In the data rows, 500 means zero.
Some points, one per row:
Array([617., 392., 417., 443., 484., 511., 425., 384., 448., 477., 525., 397., 462., 334., 515., 493., 407., 552., 551., 532., 458., 419., 606., 390.])
Array([610., 366., 444., 410., 489., 512., 468., 407., 459., 471., 549., 429., 457., 383., 528., 496., 384., 550., 548., 548., 486., 434., 617., 402.])
Array([531., 388., 474., 482., 582., 568., 561., 435., 540., 423., 602., 490., 523., 500., 574., 430., 407., 552., 451., 538., 579., 411., 543., 492.])
Array([542., 682., 393., 666., 501., 668., 119., 259., 431., 274., 460., 490., 571., 283., 359., 583., 546., 590., 253., 528., 574., 501., 555., 333.])
Array([532., 341., 467., 579., 575., 581., 609., 435., 624., 414., 662., 446., 541., 452., 563., 407., 377., 558., 469., 473., 638., 334., 482., 501.])
Array([417., 617., 344., 547., 403., 507., 297., 400., 603., 630., 470., 540., 526., 596., 410., 631., 275., 479., 532., 547., 406., 500., 417., 491.])
Array([502., 452., 472., 494., 553., 566., 592., 490., 493., 449., 595., 456., 505., 399., 591., 507., 402., 579., 521., 447., 625., 376., 549., 543.])
Array([359., 652., 534., 469., 530., 485., 512., 651., 520., 597., 334., 432., 336., 671., 545., 521., 547., 398., 574., 443., 453., 568., 370., 637.])
Array([438., 635., 350., 583., 379., 549., 279., 398., 569., 643., 451., 524., 429., 570., 470., 583., 306., 506., 534., 535., 419., 532., 431., 509.])
Array([478., 458., 718., 413., 355., 646., 545., 564., 657., 549., 616., 519., 460., 493., 634., 640., 295., 608., 546., 450., 359., 472., 485., 535.])
Array([569., 386., 438., 428., 489., 501., 447., 403., 443., 483., 531., 427., 470., 379., 511., 479., 414., 564., 558., 538., 484., 434., 609., 399.])
Array([518., 510., 534., 456., 634., 304., 584., 563., 500., 510., 392., 506., 552., 529., 486., 346., 746., 336., 497., 599., 426., 480., 346., 578.])
Array([574., 380., 453., 438., 507., 563., 517., 417., 517., 439., 558., 463., 492., 454., 553., 482., 379., 547., 495., 559., 521., 439., 576., 444.])
Array([515., 531., 544., 482., 595., 301., 602., 522., 498., 498., 497., 535., 539., 579., 461., 497., 650., 319., 521., 572., 468., 444., 368., 561.])
Array([541., 534., 696., 339., 665.,  88., 636., 274., 481., 515., 371., 536., 592., 641., 448., 593., 830., 305., 414., 699., 497., 457., 397., 461.])
Array([595., 342., 478., 560., 507., 685., 508., 334., 678., 488., 550., 459., 555., 459., 427., 329., 361., 554., 403., 552., 476., 340., 495., 416.])
Array([574., 330., 473., 405., 474., 510., 483., 413., 465., 479., 561., 411., 447., 398., 518., 522., 367., 571., 559., 564., 478., 427., 634., 384.])
Array([543., 292., 458., 340., 485., 390., 445., 385., 374., 519., 587., 314., 432., 327., 465., 475., 393., 583., 682., 551., 482., 393., 680., 314.])
Array([504., 603., 315., 759., 502., 741., 348., 430., 339., 269., 413., 292., 613., 319., 374., 589., 498., 563., 451., 400., 529., 554., 925., 559.])
Array([489., 542., 531., 504., 589., 326., 542., 574., 489., 529., 442., 538., 510., 546., 471., 462., 676., 361., 517., 529., 439., 486., 374., 568.])
Array([443., 397., 771., 399., 289., 711., 575., 590., 726., 520., 638., 527., 505., 545., 590., 656., 265., 618., 499., 474., 350., 443., 522., 521.])
Array([572., 377., 439., 409., 519., 527., 470., 421., 462., 450., 542., 469., 490., 427., 563., 474., 408., 538., 518., 546., 515., 448., 591., 436.])
Array([558., 394., 477., 437., 506., 578., 544., 461., 518., 451., 594., 481., 490., 464., 581., 492., 379., 552., 502., 532., 545., 420., 564., 473.])
Array([576., 417., 407., 389., 528., 537., 474., 442., 441., 440., 571., 510., 498., 461., 603., 495., 434., 525., 513., 545., 549., 443., 585., 479.])
Then 20 other points, each followed by its number:
Array([471., 565., 561., 461., 576., 244., 526., 416., 466., 572., 441., 557., 547., 635., 408., 609., 655., 351., 485., 591., 504., 497., 409., 438.]) 0
Array([291., 758., 669., 558., 449., 399., 581., 727., 426., 639., 226., 617., 526., 610., 364., 415., 741., 473., 454., 327., 541., 823., 418., 566.]) 1
Array([439., 583., 609., 499., 461., 519., 451., 622., 438., 545., 446., 537., 369., 562., 568., 502., 595., 455., 605., 473., 508., 668., 471., 573.]) 2
Array([456., 528., 414., 530., 419., 452., 505., 481., 573., 506., 603., 539., 584., 659., 452., 651., 350., 379., 567., 502., 472., 454., 421., 504.]) 3
Array([470., 323., 535., 487., 583., 569., 620., 503., 530., 436., 641., 526., 489., 537., 644., 454., 394., 634., 473., 527., 619., 390., 555., 498.]) 4
Array([364., 573., 639., 601., 465., 446., 598., 773., 439., 522., 422., 684., 498., 608., 430., 489., 702., 506., 400., 375., 505., 757., 427., 571.]) 5
Array([548., 445., 446., 464., 510., 565., 542., 459., 495., 460., 572., 454., 495., 426., 568., 509., 412., 540., 517., 489., 557., 427., 546., 494.]) 6
Array([527., 333., 476., 579., 544., 614., 582., 425., 628., 442., 665., 431., 550., 462., 543., 401., 377., 561., 470., 486., 621., 344., 469., 484.]) 7
Array([618., 497., 533., 548., 481., 404., 699., 423., 516., 383., 833., 585., 622., 730., 528., 580., 423., 342., 526., 593., 576., 378., 437., 444.]) 8
Array([584., 404., 406., 422., 481., 477., 410., 385., 407., 488., 551., 384., 455., 335., 515., 472., 441., 545., 598., 542., 482., 423., 633., 347.]) 9
Array([381., 525., 541., 593., 501., 513., 404., 578., 483., 444., 456., 621., 459., 277., 344., 380., 607., 777., 348., 541., 547., 714., 512., 471.]) 10
Array([378., 591., 538., 622., 503., 417., 501., 678., 475., 531., 415., 688., 509., 422., 304., 390., 669., 642., 401., 455., 521., 762., 492., 560.]) 11
Array([593., 381., 460., 452., 489., 552., 499., 388., 526., 464., 535., 419., 489., 415., 504., 491., 360., 569., 503., 556., 470., 411., 599., 411.]) 12
Array([545., 687., 188., 611., 387., 824.,  43., 300., 412., 421., 653., 583., 732., 344., 545., 393., 683., 391., 516., 484., 464., 466., 630., 471.]) 13
Array([544., 563., 658., 436., 642., 190., 492., 306., 395., 527., 400., 573., 539., 633., 457., 648., 707., 404., 415., 674., 553., 456., 471., 309.]) 14
Array([634., 401., 436., 490., 467., 537., 438., 343., 505., 484., 510., 392., 459., 324., 497., 544., 331., 570., 510., 536., 435., 425., 629., 398.]) 15
Array([598., 470., 427., 551., 453., 640., 470., 344., 588., 463., 549., 439., 524., 404., 508., 471., 353., 547., 452., 516., 506., 400., 501., 443.]) 16
Array([541., 388., 469., 405., 572., 540., 530., 451., 479., 424., 585., 524., 497., 511., 612., 472., 405., 576., 471., 557., 585., 436., 570., 489.]) 17
Array([368., 735., 621., 523., 532., 284., 597., 809., 467., 682., 320., 620., 539., 616., 421., 433., 783., 358., 480., 325., 477., 725., 318., 688.]) 18
Array([571., 400., 468., 437., 477., 553., 520., 447., 508., 469., 556., 456., 476., 447., 550., 509., 388., 568., 517., 541., 512., 436., 572., 452.]) 19
Which two of these numbered points are nearest to each point below, looking only along the 4 directions in which the first points spread most? Their numbers follow each, nearest first.
Array([542., 402., 465., 552., 529., 602., 583., 435., 603., 434., 618., 446., 542., 459., 543., 444., 389., 549., 478., 485., 588., 380., 484., 487.]) > 7 4
Array([463., 621., 612., 534., 473., 493., 445., 632., 450., 566., 428., 569., 353., 582., 595., 525., 600., 442., 592., 489., 506., 665., 409., 623.]) > 2 3
Array([532., 710., 293., 666., 406., 749.,  16., 255., 439., 345., 547., 538., 641., 250., 394., 502., 589., 509., 327., 495., 522., 513., 569., 416.]) > 13 10
Array([542., 657., 244., 669., 444., 757., 209., 366., 380., 297., 493., 407., 646., 326., 424., 520., 603., 505., 468., 451., 506., 532., 765., 504.]) > 13 10
Array([308., 694., 630., 534., 468., 402., 622., 726., 394., 613., 261., 597., 520., 647., 375., 437., 692., 435., 435., 307., 538., 819., 412., 579.]) > 1 5
Array([569., 531., 415., 573., 529., 525., 374., 510., 394., 473., 524., 542., 531., 468., 484., 425., 626., 492., 532., 493., 483., 529., 582., 528.]) > 10 11
Array([465., 561., 536., 484., 574., 315., 533., 544., 485., 541., 413., 544., 520., 584., 426., 493., 684., 340., 496., 532., 444., 515., 382., 544.]) > 0 14
Array([361., 542., 426., 499., 480., 356., 470., 659., 556., 583., 383., 511., 540., 575., 407., 598., 547., 347., 554., 452., 369., 472., 341., 607.]) > 2 3
Array([554., 383., 471., 535., 479., 603., 552., 417., 645., 465., 597., 449., 540., 462., 500., 432., 385., 554., 464., 525., 531., 376., 506., 455.]) > 6 17
Array([531., 352., 499., 392., 550., 537., 514., 446., 471., 452., 568., 537., 475., 547., 604., 464., 427., 589., 477., 586., 529., 452., 590., 462.]) > 17 19
